In the data rows, the value 128 means zero.
In each game, the first row plays the second. By how much does the first row win? 15 means about a draw, 30 a big win and 0 a big loss. Wins can go round in a circle. Each row has two weighted sums of its numbers, A and B, taken from their middle values. A row wins by its A times the other's B, less its B times the other's A.
[206  84 137 123 129 232 158  69  97 172 124 113  97 148]
[ 70 174  96 156 133  60  89 169  94  79  90 123 149 146] >> 19
[148 143  99  74 101 146 113 160 157 176 138 145 105 153]
[ 99 129 101 156 143  99  78 190 127  74 102 113 129 128] >> 14
[154 194  86 119 167 124 145 123 126 181 154 108  57 136]
[106 152  72  96 205 144  71 164  83 198 146 102  56 125] >> 16
[170 115 132  72  82 177 157 118 139 184 147 152 128 151]
[168 136 116 212 128 109 163  53 160 111  99 193  94  39] >> 11
[203 134 116 123  49 165 178 104 156 146 103 179 125 152]
[152 159 102 102 162 160 131 133  92 186 148  99  85 165] >> 25
[101 100 165  80 103 121 136 112 146 154 161 154 175 103]
[ 34 112 114 104  76  82  84 131  45 131  74 178 216 132] >> 15
[210  81 139 125 123 234 155  72 104 180 121 121  95 149]
[ 64 118 106 118  93  95 102 121  32 130  80 171 186 133] >> 11
[148 162  95  93 165 156 127 149 100 178 159  82  77 174]
[107 127 151  54 130 141 152 109 116 203 193 116 135 132] >> 10
[197  76 138 115 115 221 152  67 103 177 120 139 109 137]
[ 58  81 150  95 206 133  52 163 117 139 162  91 133  99] >> 23
[ 75  65 121  76 188 167  49 136  89 191 153 122 114  92]
[ 76 155  96 158 134  76  94 172  98  87  95 127 139 131] >> 15
[146  47 176  99  97 181 147  62 128 156 135 172 162  96]
[200  94  96 183  56 163 120 157 180  66  53 181 120 138] >> 17
[126 143 147 179 107 109 169  77  75  92  94 122 164 149]
[112 144 201 202 163  96 186  90 105  41 140  39 175 150] >> 15
[ 95 112 183 122 142 101 138 119 140  97 157 108 179 118]
[ 88 156  62 121  76  95  92 188  70 126  74 148 151 182] >> 18
[147 140 196 191 170 121 160 117 140  38 135  28 158 175]
[124 226  76 126 126  70 153 157 121 149 142 124  88 154] >> 11
[ 91 112 168 118 162 110 128 127 131 117 162 107 150 108]
[ 97 117  84 119 126 136 100  92  33 180  93 167 118 108] >> 14
[116 132 118 127 166 108 109 127 178 150 157 146  94  61]
[164 124 115 190 129 124 155  72 154 123 108 179  89  51] >> 15
[191 206  79 102  90 139 177 127 128 188 134 136  79 184]
[129  19 196 115 115 181 129  82 132 121 131 152 185  87] >> 18
[132  96 203 161 156 134 154  97 140  71 147  75 166 133]
[ 85 115 124  84 163 138 100 107  88 194 154 131 123 101] >> 12
[158 164  93 109 202 154 104 152 177 183 173  97  31 116]
[ 99 120 113 131 105  92 114 132 150 125 119 184 131  75] >> 16
[161 152  98 126 208 157 113 152 158 165 170  90  38 117]
[109 142  74 164 177  97  51 206 177  87 107 137  73  88] >> 23
[ 85 134 162 105 146  95 127 152 141 111 161  92 163 140]
[168 127 201 140 100 136 218  45 137 113 150 109 163 141] >> 15
[133 129 146 188 154 124 109 167 125  30  96  53 147 184]
[116 137 136  97 163 142 115 135  91 157 149  77 127 172] >> 8
[ 95 112  98 183 134 111 104  83  52 120  68 172 134  81]
[123 167  64 150 131  60  89 155 203 119 118 206  75  45] >> 12
[123 158 145 163 133  68 193  18 132 151 153 191 119  26]
[105 133 180 125 173 103 145 136 165  99 187  70 136 125] >> 11
[167 121 189 184 119 120 179  77 167  62 124 117 156 118]
[ 77  83 152 109 214 151  74 146 108 143 161  81 122 107] >> 9
[174 158  83 113 204 162 112 146 151 179 168  92  23 120]
[169  97 121 200 178 153 126  70 157 120 111 157  65  37] >> 19
[161 148  97 180 216 145 147  39  90 178 133 137  32  49]
[126 176 115 156  64  62 167 123 141  96 102 172 156 126] >> 10
[168 146 140 186 124 119 156 127 176  67 108 117 118 132]
[154 156 126  33  60 157 182 127 119 214 169 144 141 194] >> 16
[134 129 131 108 159 161 137 140  99 154 155  77 111 167]
[104 115 144  84 129 127 128 127 129 161 161 137 143 113] >> 14
[202 114  81 150 144 214 103 149 113 133  91 101  60 172]
[ 85 152  65 124  85  89  83 182  66 114  68 158 155 167] >> 10
[ 95 158  84 110  86  62 103 167 170 124 122 193 130  97]
[ 75  94  82 107 165 125  36 163 132 160 122 168 102  63] >> 11
[ 72  98 159  96 110 108 126 132 116 128 149 136 181 119]
[199 167  48 187 116 147 120 161 130 112  68 143  55 155] >> 19
[ 94 117 108 141 150 120  77 166 101 105 105 117 130 132]
[141 163 139 105  93 109 171 118 145 144 139 145 147 143] >> 15
[ 81  99 162 107 118 108 128 126 125 124 147 131 176 117]
[115 218  80 107 134  80 150 168 130 156 161 107  88 160] >> 18
[105 134 145  50 146 138 148  88  97 222 193 127 128 122]
[157 143 141 179 111 107 146 129 181  65 113 118 133 132] >> 15
[149  87 162 136 132 164 129 111 147 121 125 121 135 120]
[ 98  55 142  80 178 188  66 119  98 191 148 133 124  88] >> 15
[111 145 130  57 124 135 152 111 104 217 172 135 127 134]
[140 103  65 183  77 153  78 131  59 101  10 182 134 144] >> 11
[162  92  88 124  95 172  68 195 174 109  84 148 112 147]
[139 155 136 107 123 120 182  63 113 186 161 155 118 103] >> 15
[163  70 141  99  70 177 130 105 145 148 107 192 152 117]
[ 91  91  60 122 169 125  35 159 106 158 110 183  83  56] >> 15
[167  90 173 119  56 152 197  30 128 147 120 190 172 105]
[154  93 121 151  85 128 132 115 179 111 102 205 124  69] >> 16
[123 118 129 191 126 129 137  63  47 108  67 130 152 124]
[153 170  98  94 167 158 125 146 100 186 149  80  76 179] >> 20
[104 255  65 146 117  30 168 122  93 153 124 137 100 148]
[135 178 101 125 153 124 154 118  70 164 140  95  94 160] >> 27
[145  73 153 107 104 165 123 146 179 120 140 137 145 123]
[111 139 154 173 150  74 136 127 182  68 139 129 138  82] >> 15
[125 140  82 205 150  82 114  77 149 121  93 214  71   1]
[150 138 118 166 131 100 122 125 187  93 113 165 102  74] >> 10
[ 96 109 207 133 172 104 159 101 153  98 184  86 160 102]
[169 164 105 142 103 135 158 106 144 154 117 150  97 128] >> 15
[167 157 162 219 136 126 188  90  75  35  90  46 148 199]
[160  33 190 102  88 202 149  51 132 158 121 178 172  93] >> 16
[164 130 153 205 133 102 169  76 167  73 114 152 116  67]
[211 119  76 152 156 220 100 147 111 142  89  87  51 181] >> 9
[131  57 190 124 106 154 135  88 149 102 132 141 185 102]
[ 39 104 120 115  87  86  94 114  30 128  81 167 206 123] >> 21
[ 97  71 162  70 108 154  90 166 138 139 141 124 180 145]
[ 94 180 117  47  88  98 139 214 146 156 176  97 149 208] >> 17
[142 162 120 145  71  97 161 114 150 115 106 168 145 128]
[157 196  86 112 163 128 148 110 114 193 151 118  56 137] >> 22
[ 84 157 135 109 127  76 104 212 170  72 148  81 159 172]
[ 96 193 102 122 125  68 143 146 114 130 138 121 128 147] >> 17
[194 154 127 149  61 133 177 114 162 112  94 165 129 147]
[143 130 137 157 144 148 153  99  74 120 115  92 126 154] >> 20
[160  90 183 103  50 146 189  38 147 154 127 194 186 109]
[ 69  68 151 105 218 143  59 160 100 127 164  81 132  99] >> 12
[ 73 169  74 169 123  59  92 169  76  84  75 147 142 134]
[122 125 125 175 184 110 132  33 119 156 128 180  87  14] >> 14
[116 116 121  71 134 148 113 148 149 190 165 143 111 111]
[ 72 165 101 160 119  64 101 174  91  84  88 130 151 140] >> 9
[171 167 129  89  49 128 215  79 127 183 142 163 137 162]
[107 146 160 122 152  95 132 141 149 101 159  97 147 132] >> 14
[190 161  54 168 108 148 119 169 141 112  81 144  68 154]
[117  71 161 150 182 143 111  57 123 133 134 152 122  38] >> 20
[111 112 164 122 181 132 124  97 126 144 163  94 127 104]
[162 150 131 196 121 103 152 120 166  59 103 126 119 123] >> 18
[ 82 118 128 126  93  79 109 142 155 105 114 188 171  84]
[ 94 125  98 194 180  93  82 116 106  94  94 140 103  58] >> 9
[ 98 195 103 122 117  76 145 145 115 139 131 122 131 150]
[ 98 103 162  75 110 134 128 136 132 147 156 129 173 135] >> 15
[119 168  86  89  94 109 103 229 163 130 129 127 129 182]
[137 146 106  97 160 164 130 151 100 179 161  78  85 172] >> 29
[ 88 112 166 177 181  84 134  87 141 100 149 129 130  47]
[160  76 163  63  67 207 143 138 138 169 138 129 166 183] >> 19
[123 128 127  96 101 135 114 189 164 125 138 119 136 160]
[117 151 145  93 108 109 185  74 126 182 175 147 135 102] >> 16
[ 88 157  80 137 120  91  59 255 141  52 100  77 133 201]
[169 161 203 158 118 126 227  78 152  94 160  61 153 173] >> 16
[177 149  87 117 190 191 137  90  77 214 146  97  38 136]
[110 192 143 109  90  71 195  84 121 151 157 138 156 131] >> 6
[122 106 134 103 165 128 114 140 204 155 181 146  90  56]
[ 97 237  82 140 123  44 172 111  95 154 134 136 105 136] >> 16
[ 94 120  82 155 188 114  36 192 120  89 101 109  93 114]
[100  83 130 144 188 172  80 118  38 136 109  90 128 129] >> 4
[120 130 159 156 117 111 154  95  84  84 109 106 175 154]
[122  89  95  88 248 219  51 125  44 217 153  71  52 125] >> 5
[161 139  98 118 176 164 116 149 148 165 157 109  53 121]
[152  84 191 157 177 161 130 137 186  67 162  50 128 133] >> 24
[129  65 171  73 134 193 114 121 128 168 155 108 149 139]
[ 70 123 124 121  92  71 103 161 160  97 121 167 164  94] >> 18
[ 81 151 208  96 176  86 173 110 133 123 209  54 170 141]
[ 97 102  77 111 165 135  44 159 131 161 113 167  94  66] >> 16
[183 121  99 211 101 164 116 129  85  55  33 119 127 178]
[198  83 139 155  37 166 162  79 153 112  69 209 158 114] >> 14
[144 142 131 135  72 102 153 115 160 104 107 168 154 125]
[154  83 152 110 122 166 115 139 171 118 140 125 134 132] >> 10
[167  74 118 144 121 186 105 148 149 112 104 138 111 125]
[151 124 143 125  60 111 151 114 172 106 106 191 164 118] >> 16
[176 107 134 128 180 209 133 107  99 163 142  69  79 156]
[133 146 105 107 151 116  98 177 204 139 153 141  86 101] >> 20
[ 51  91  61 109 154 138  25 134   3 179  75 167 134 104]
[127  86 111 114 146 172  70 153 129 149 109 138 110 113] >> 16
[ 63 171 149 139 138  48 143 126 116  98 148 106 166 128]
[175 204 138 175 143 118 189 131 141  96 136  55  99 194] >> 19
[175 138 103 178 208 167 145  46  86 177 128 118  35  76]
[ 89 107 124  89 166 137 101 109  83 188 154 138 122  97] >> 13
[154 169 128  31  66 153 181 134 124 218 169 135 146 199]
[116 246  71 137 125  49 171 125  99 144 133 124  93 151] >> 14
[157 102 194 154 189 149 134 130 183  69 167  46 127 136]
[102 153 123 137 128  85 114 191 147  70 128  97 147 167] >> 18
[160 108 119 125 120 169 108 184 181 115 128 117 104 147]
[169  89 127 151 172 181  95 126 164 120 125 113  80  96] >> 18
[119  87 153  79 118 156  91 180 154 124 141 113 160 157]
[105 103 158 117 165 127 121 123 135 128 159 107 134 105] >> 15
[203 161  94  80 108 200 166 120 108 213 142 101  75 202]
[197  93 142 123 132 220 149  88 111 168 125 110 101 153] >> 21
[ 83 161  64 107  61  89  86 196  79 124  65 167 169 177]
[ 82 178 138  33 102  98 145 159 130 191 187 113 161 172] >> 20
[156 151 152 152 204 157 163 100 107 130 169  25  81 166]
[123 194 118 118 121  89 160 130 142 149 150 121 117 146] >> 4
[ 84  88 126 133 173 152  76 133  47 128 115  89 136 136]
[122 138 145 157 116 106 156 102  81  88 108  99 166 163] >> 16
[129 138 127 127 108 122 125 152 151 117 120 128 137 143]
[ 76  77 147 105 220 153  52 157  99 141 157  76 124 109] >> 17
[ 82 127 167 121 144  96 130 154 144 102 163  91 163 131]
[134 147 153  90 132 129 173  72 127 186 171 134 125 112] >> 16
[ 77  99 169  79 121 113 117 132 123 135 151 132 188 122]
[143 159 114  98 158 162 136 135  98 189 150  90  88 166] >> 14
[109 107 152 100 108 123 139 103 126 145 147 162 164 100]
[159  95 118 118 161 157  81 187 233 114 158 129  70  95] >> 13
[179  89 162 165  85 178 166  63  85 101  81 132 168 159]
[162 124 141 182 111 119 152 104 164  75 104 144 129 106] >> 16
[128 115 119 117 154 123 108 154 191 142 163 151  85  70]
[202 105 131 113 143 214 136  88 113 184 128 115  85 148] >> 14
[ 89 210 127 121  77  36 203  79 105 147 140 165 163 121]
[ 67 167  69 136  86  66 112  99  19 145  72 191 161 127] >> 16
[182 129  90 142 186 186 110 155 149 152 142  83  35 132]
[154  67 136 147  72 150 132  73 162 121  91 217 144  58] >> 19
[175  70 158 123 115 189 122 133 167 115 118 135 134 128]
[124 123  85 116 118 110 102 131 151 155 124 201  98  67] >> 16
[113 175  77 119  77  69  94 210 195 101 107 166 130 139]
[ 99 123 158 180 195  90 130  89 142  93 144 115 120  55] >> 6
[ 42 104 192 112 131  74 118 158 138  78 161  95 210 125]
[190 150 109 137  83 158 174  90 127 157 105 164 109 139] >> 22
[124  74 160 107 119 161  96 178 165  97 133 110 161 147]
[ 82 113 153 116 104 108 130 124 100 121 135 127 185 135] >> 16
[163  36 132 151 103 206  83 153 133  86  74 142 138 132]
[ 52 111 126  24 170 139  72 156  95 221 182 121 136 121] >> 12
[135 235  49 131 107  78 144 215 143 121 129 103  79 196]
[158 151 127 148  99 140 164 113  86 108 103  99 136 196] >> 19
[101 195 102 122 118  77 151 151 114 135 136 118 130 148]
[209  69 159 144  41 182 162  81 169 100  79 190 160 124] >> 10
[135 156 103 174 161 101 113 137 129  91 113 106  97 119]
[123 116 167 168 103 124 174  82  83  89 107 116 180 142] >> 16
[ 99 150 107  64 115 106 110 193 154 158 161 132 131 147]
[101 158  95  69  84  96  96 245 181 126 149 118 135 185] >> 13
